Rotation paths and how fast each direction turns (degrees a step):
Each turn is a multiple of 5 degrees from 10 to 175, or 0.
Each row of a path follows its step; steps can be skipped.

step 0: |  .09 |  .24 |  .17 | -.01 | -.21 |  .16 | -.18 |  .47 | -.21 |  .15 | -.28 | -.11 | -.04 |  .13 | -.53 | -.33 | -.06 | -.35 |  .34 |  .11 | -.07 |  .07 |  .07 |  .14 |  .24 | -.04 | -.05 |  .09 |  .28 |  .24 |  .22 | -.14 | -.03 | -.08 |  .29 | -.36 |
step 1: |  .44 | -.09 | -.02 | -.14 | -.42 |  .40 |  .09 |  .20 | -.22 |  .18 | -.17 | -.26 | -.04 |  .22 | -.08 | -.46 | -.02 | -.20 |  .06 |  .23 | -.05 | -.28 |  .18 | -.03 | -.02 |  .11 | -.04 |  .57 | -.24 | -.13 |  .02 | -.09 | -.24 |  .01 | -.10 |  .22 |
step 2: |  .07 | -.02 | -.20 |  .00 | -.26 | -.05 |  .04 |  .17 |  .17 | -.13 | -.03 | -.30 |  .16 | -.36 | -.04 | -.28 | -.01 | -.27 |  .35 |  .51 |  .19 | -.30 |  .13 |  .41 | -.36 |  .20 |  .10 | -.04 | -.09 |  .22 | -.09 | -.37 | -.08 |  .31 | -.01 |  .21 |
step 3: |  .04 |  .11 | -.17 |  .21 |  .14 |  .07 | -.27 |  .28 | -.13 |  .39 | -.10 |  .12 |  .02 | -.25 | -.23 | -.07 |  .25 | -.52 |  .35 |  .15 |  .35 | -.13 |  .41 |  .19 | -.16 |  .41 |  .07 |  .12 |  .17 |  .16 |  .06 |  .12 |  .02 | -.10 |  .03 | -.36 |
step 4: |  .29 |  .28 |  .16 |  .16 | -.16 | -.12 | -.06 |  .40 | -.35 |  .39 | -.06 |  .13 | -.14 | -.19 |  .03 | -.11 |  .31 |  .15 |  .17 |  .27 |  .08 | -.42 |  .18 | -.27 |  .02 |  .07 |  .11 |  .54 |  .05 | -.04 | -.26 | -.03 |  .07 |  .04 | -.32 |  .20 |
step 5: |  .21 |  .16 |  .29 | -.27 | -.24 | -.24 | -.02 |  .40 |  .12 |  .12 | -.11 | -.16 | -.15 | -.51 |  .08 | -.15 | -.25 | -.03 |  .02 |  .37 |  .19 | -.18 |  .05 |  .09 | -.32 | -.29 |  .01 |  .16 |  .39 |  .25 | -.28 |  .03 | -.15 |  .25 |  .12 | -.11 |
step 6: |  .17 | -.01 | -.04 | -.20 |  .18 |  .17 |  .09 |  .24 |  .09 |  .11 | -.31 | -.27 | -.46 | -.05 |  .09 | -.34 | -.11 | -.22 |  .06 |  .19 |  .31 | -.14 |  .52 | -.01 |  .31 |  .36 |  .03 | -.05 |  .24 |  .12 | -.02 |  .35 | -.19 |  .15 |  .07 | -.27 |
step 8: |  .41 | -.26 |  .22 | -.15 |  .18 | -.15 | -.31 |  .04 |  .04 |  .11 | -.13 |  .08 |  .01 | -.18 | -.10 | -.05 | -.25 | -.51 |  .03 |  .35 |  .04 | -.13 | -.26 |  .01 | -.34 | -.05 | -.09 |  .21 |  .02 |  .43 | -.01 |  .02 | -.30 |  .12 | -.44 | -.12 |
step 9: |  .01 |  .20 |  .06 |  .00 |  .21 | -.09 |  .03 | -.12 | -.09 |  .05 | -.59 |  .30 | -.29 | -.24 |  .20 | -.34 | -.14 | -.30 |  .14 |  .26 |  .02 | -.32 |  .18 | -.28 |  .05 |  .47 | -.27 | -.02 |  .05 |  .12 |  .16 | -.19 | -.14 |  .24 | -.15 |  .02 |
step 10: | -.19 |  .36 | -.10 |  .06 | -.10 |  .05 |  .19 |  .21 | -.21 |  .28 | -.15 | -.16 |  .28 | -.20 | -.01 |  .24 |  .11 | -.28 |  .06 |  .42 | -.05 | -.07 |  .02 | -.43 |  .29 |  .00 | -.19 |  .14 |  .44 |  .41 |  .11 | -.15 | -.34 |  .15 |  .02 |  .07 |
Directions:
|  .00 | -.05 |  .09 |  .12 | -.05 | -.04 |  .10 | -.03 |  .13 | -.01 | -.07 |  .00 | -.10 | -.06 |  .02 |  .03 |  .10 |  .15 |  .15 |  .02 | -.12 | -.07 | -.01 | -.02 |  .09 |  .03 |  .11 | -.03 | -.04 |  .00 |  .04 | -.12 |  .00 |  .07 |  .00 |  .13 |  140
|  .03 |  .01 |  .12 |  .08 |  .04 | -.18 | -.04 |  .06 | -.06 |  .15 | -.05 |  .01 | -.05 |  .15 |  .05 | -.01 | -.09 | -.11 | -.07 | -.11 | -.06 |  .02 | -.04 |  .10 | -.02 | -.03 |  .01 |  .08 | -.06 |  .01 | -.05 | -.05 |  .00 |  .06 |  .10 |  .12 |  95
| -.06 | -.04 | -.06 |  .06 | -.04 |  .06 | -.05 | -.11 | -.02 |  .01 | -.07 |  .05 |  .21 | -.08 | -.08 | -.06 | -.02 | -.13 |  .01 |  .02 | -.09 | -.01 |  .02 |  .01 |  .03 |  .05 | -.12 |  .07 | -.10 | -.04 |  .11 | -.14 | -.11 |  .03 |  .02 |  .07 |  45
|  .01 | -.04 | -.03 |  .00 | -.10 |  .12 |  .00 |  .07 | -.08 |  .02 |  .06 | -.06 |  .10 |  .08 |  .17 |  .13 |  .02 | -.02 | -.02 | -.04 | -.01 | -.12 |  .06 | -.18 |  .04 | -.12 |  .00 |  .06 | -.07 |  .08 | -.02 | -.04 |  .08 |  .04 | -.06 |  .07 |  120
| -.02 | -.03 |  .00 |  .06 | -.05 | -.02 | -.03 |  .10 | -.09 | -.03 | -.09 | -.01 |  .07 | -.05 |  .12 | -.01 | -.12 |  .15 |  .06 | -.03 |  .02 |  .22 |  .03 | -.06 |  .05 |  .00 |  .07 |  .09 |  .04 | -.07 |  .01 | -.04 | -.09 |  .09 |  .01 | -.14 |  65
